Q_853: -0.129  -0.020  0.059  0.341  -0.174  -0.142
Q_410: -0.176  -0.370  0.588  1.519  -0.267  -0.491
Q_468: -3.921  1.443  1.845  1.144  5.990  0.663
Q_271: -0.115  0.012  0.005  0.286  -0.224  -0.107
Q_631: -0.117  -0.085  0.474  -0.161  1.052  0.626
Q_678: -4.221  1.606  1.906  1.207  6.396  0.504
Q_302: 1.906  1.207  1.606  -4.221  6.396  1.126
Q_348: -0.133  0.005  0.012  0.286  1.055  0.594
Q_329: -5.929  2.172  2.161  1.488  8.004  -0.131
Q_578: -5.929  2.172  2.161  1.488  1.314  -0.131
asked: 0.286  -0.224  -0.107
Q_271
asked: -4.221  1.606  1.906  1.207  6.396
Q_678
asked: 0.012  0.005  0.286
Q_271

Q_396: -1.830  0.860  -2.674  -4.686  -7.510
Q_375: -1.830  0.860  3.050  -0.463  2.349
Q_338: -2.674  -4.686  -1.830  0.860  2.349
asked: -1.830  0.860  -2.674  -4.686
Q_396
asked: -4.686  -1.830  0.860
Q_338
asked: -2.674  -4.686  -1.830  0.860  2.349
Q_338
asked: -1.830  0.860  -2.674
Q_396

Q_821: -0.011  -0.321  -0.991  2.117  -0.112  3.645  0.137  -0.112  1.780  -0.261  -0.424
Q_33: 1.523  -0.011  -0.320  -0.993  2.117  0.961  -1.945  0.024  -3.719  -1.450  0.504
Q_249: 0.795  -0.156  1.523  -0.011  -0.320  -0.991  2.117  -0.112  3.645  0.618  -0.340
Q_809: 0.795  -0.156  1.523  -0.011  -0.320  -0.991  2.117  -0.112  3.645  1.440  -0.408
asked: 0.795  -0.156  1.523  -0.011  -0.320  -0.991  2.117  -0.112  3.645  0.618  -0.340
Q_249
asked: -0.993  2.117  0.961  -1.945
Q_33
asked: -0.112  1.780  -0.261
Q_821
asked: -0.011  -0.321  -0.991  2.117  -0.112
Q_821
asked: -0.011  -0.320  -0.993  2.117  0.961
Q_33

Q_735: -1.013  0.695  -2.230  -0.646  0.903  0.747  -0.796  -0.565  -1.697  2.605  0.359  1.754  -0.616  1.000  -0.271  -1.016  0.184  1.100  0.148  -1.278  -0.534  -0.837  -0.822  -0.016  1.115  -0.867  1.752  -1.234  0.375  -2.048  -2.391  1.266  1.067  2.365  -1.848
Q_374: -1.151  4.281  -1.620  -1.915  -7.315  -1.052  0.217  0.918  -0.704  1.126  0.921  -3.579  -4.022  0.740  -1.629  4.745  4.769  -0.198  2.674  0.388  3.777  -0.859  -6.494  5.883  -4.467  1.972  3.965  1.623  1.953  -0.570  -2.206  0.660  1.473  -0.497  6.004
Q_221: -1.151  4.281  -1.620  -1.915  2.074  -1.052  0.217  0.918  -0.704  1.126  0.921  -3.579  -4.022  0.740  -1.629  4.745  4.769  -0.198  2.674  0.388  3.777  -0.859  -6.494  5.883  -4.467  1.972  3.965  1.623  1.953  -0.570  -2.206  0.660  1.473  -0.497  6.004
Q_118: -1.013  0.695  -2.230  -0.646  0.903  0.747  -0.796  -0.565  -1.697  2.605  0.359  1.754  0.614  0.924  0.825  -0.651  1.985  -0.736  1.454  -0.548  -0.651  -1.062  -0.114  -0.016  0.204  -0.274  -0.184  -0.715  -0.829  0.985  0.417  1.354  -1.627  1.465  1.896
Q_895: -1.767  0.996  -4.480  -1.548  2.074  1.348  -1.962  0.255  -2.550  3.611  0.665  3.246  -1.164  1.727  -0.843  -1.052  0.956  1.300  0.553  -1.959  -1.352  -1.107  -1.269  0.572  2.353  -1.114  2.194  -2.096  0.658  -3.011  -4.071  2.806  2.424  3.589  -2.544
Q_58: 0.394  3.921  2.061  -0.453  1.084  -1.518  -0.630  0.422  0.615  0.952  -2.355  1.298  -1.062  -0.548  1.454  -0.114  -0.736  1.985  -0.651  0.825  0.614  -0.651  0.924  1.497  -0.494  -1.394  0.531  1.962  0.419  -2.533  -1.306  -1.478  0.753  -0.892  1.583
Q_114: -1.367  0.300  1.236  1.833  -1.025  0.414  1.159  -1.179  -0.225  -0.964  0.172  -0.022  0.045  -0.807  -1.948  -1.053  0.511  0.049  -0.351  -0.874  0.635  -1.531  1.137  1.461  -0.758  -1.204  -0.823  0.859  1.780  -0.531  -0.373  -0.058  -1.165  0.788  1.079
Q_204: 0.980  -0.471  0.288  -1.658  -0.981  -0.675  -0.663  -1.346  1.201  -0.121  -1.081  0.361  0.733  0.088  0.387  -0.695  0.971  0.288  0.501  0.306  0.671  0.313  -0.293  0.958  1.752  -0.112  -0.790  0.852  -0.509  -0.706  0.902  0.664  0.675  1.188  -0.411
asked: 0.414  1.159
Q_114
asked: -1.151  4.281  -1.620  -1.915  -7.315  -1.052  0.217  0.918  -0.704  1.126  0.921  -3.579  -4.022  0.740  -1.629  4.745  4.769  -0.198  2.674  0.388  3.777  -0.859  -6.494  5.883  -4.467  1.972  3.965  1.623  1.953  -0.570  -2.206  0.660  1.473  -0.497  6.004
Q_374
asked: -1.062  -0.548  1.454  -0.114  -0.736  1.985  -0.651  0.825  0.614  -0.651  0.924
Q_58
asked: -1.151  4.281  -1.620  -1.915  2.074  -1.052  0.217  0.918  -0.704  1.126  0.921  -3.579  -4.022  0.740  -1.629  4.745  4.769  -0.198  2.674  0.388  3.777  -0.859  -6.494  5.883  -4.467  1.972  3.965  1.623  1.953  -0.570  -2.206  0.660  1.473  -0.497  6.004
Q_221
asked: 0.635  -1.531
Q_114

Q_528: 2.066  1.137  0.457  0.059  0.085  -1.686  -1.772  0.306  0.232
Q_523: -2.214  -0.200  0.525  -0.333  -0.201  1.050  2.722  -0.256  -1.437
Q_806: 3.153  -1.447  1.656  4.395  -1.382  1.772  -3.135  -0.246  -0.730
Q_615: -0.957  -0.702  2.059  -0.665  -6.166  1.112  -0.147  0.653  0.870
Q_729: -3.594  -3.017  2.229  -1.878  -7.299  1.837  -1.781  -0.720  -1.711
Q_704: 0.034  2.265  -1.028  2.514  -2.728  2.104  -1.901  0.860  0.212
Q_983: 0.443  3.153  -1.447  1.659  4.395  -1.382  1.772  1.761  2.349
Q_322: 1.080  -1.202  -2.212  2.676  -0.030  -0.694  -0.135  0.493  2.119
Q_482: -2.632  -1.444  1.128  -1.156  -0.635  0.341  -0.017  0.524  -0.944
Q_16: -0.516  -2.214  0.496  -0.400  -1.677  1.566  0.290  0.588  -0.794
Q_628: 0.774  1.254  -0.252  0.950  1.992  0.599  0.034  2.266  1.205
asked: -1.028  2.514  -2.728  2.104  -1.901
Q_704
asked: 3.153  -1.447  1.659  4.395  -1.382  1.772
Q_983
asked: 0.034  2.266
Q_628
asked: -2.214  -0.200  0.525  -0.333  -0.201  1.050  2.722
Q_523

Q_955: -0.937  -1.139  -4.642  0.969  1.967  -3.459  -1.096  0.178  -1.073  0.417  3.572  1.394  2.481  0.181  1.504  -2.104  0.864  5.902  -0.716  0.137  -0.079  -7.668  -0.719  3.420  1.089
Q_166: -0.520  -0.937  -1.139  -4.642  0.969  1.967  -3.458  -3.158  -1.073  0.417  3.706  2.909  2.481  0.181  1.855  0.811  3.371  0.825  -0.716  2.686  4.967  2.766  -0.719  4.925  1.717
Q_912: 0.382  -1.885  -1.139  -4.642  0.509  1.967  -3.458  4.606  -1.073  0.417  3.706  3.934  2.481  0.181  1.855  0.811  3.371  2.046  -0.716  2.123  -3.036  2.766  -0.719  -0.235  1.089
Q_447: -5.684  -0.937  -1.139  0.661  1.915  1.967  -3.458  0.178  -0.289  0.417  3.706  2.909  1.950  0.181  1.855  -3.537  -2.410  0.825  -0.716  -0.370  -0.079  2.766  -1.774  -0.235  1.089
asked: 0.137  -0.079
Q_955
asked: 0.178  -0.289  0.417
Q_447
asked: -0.937  -1.139  -4.642  0.969  1.967  -3.458
Q_166

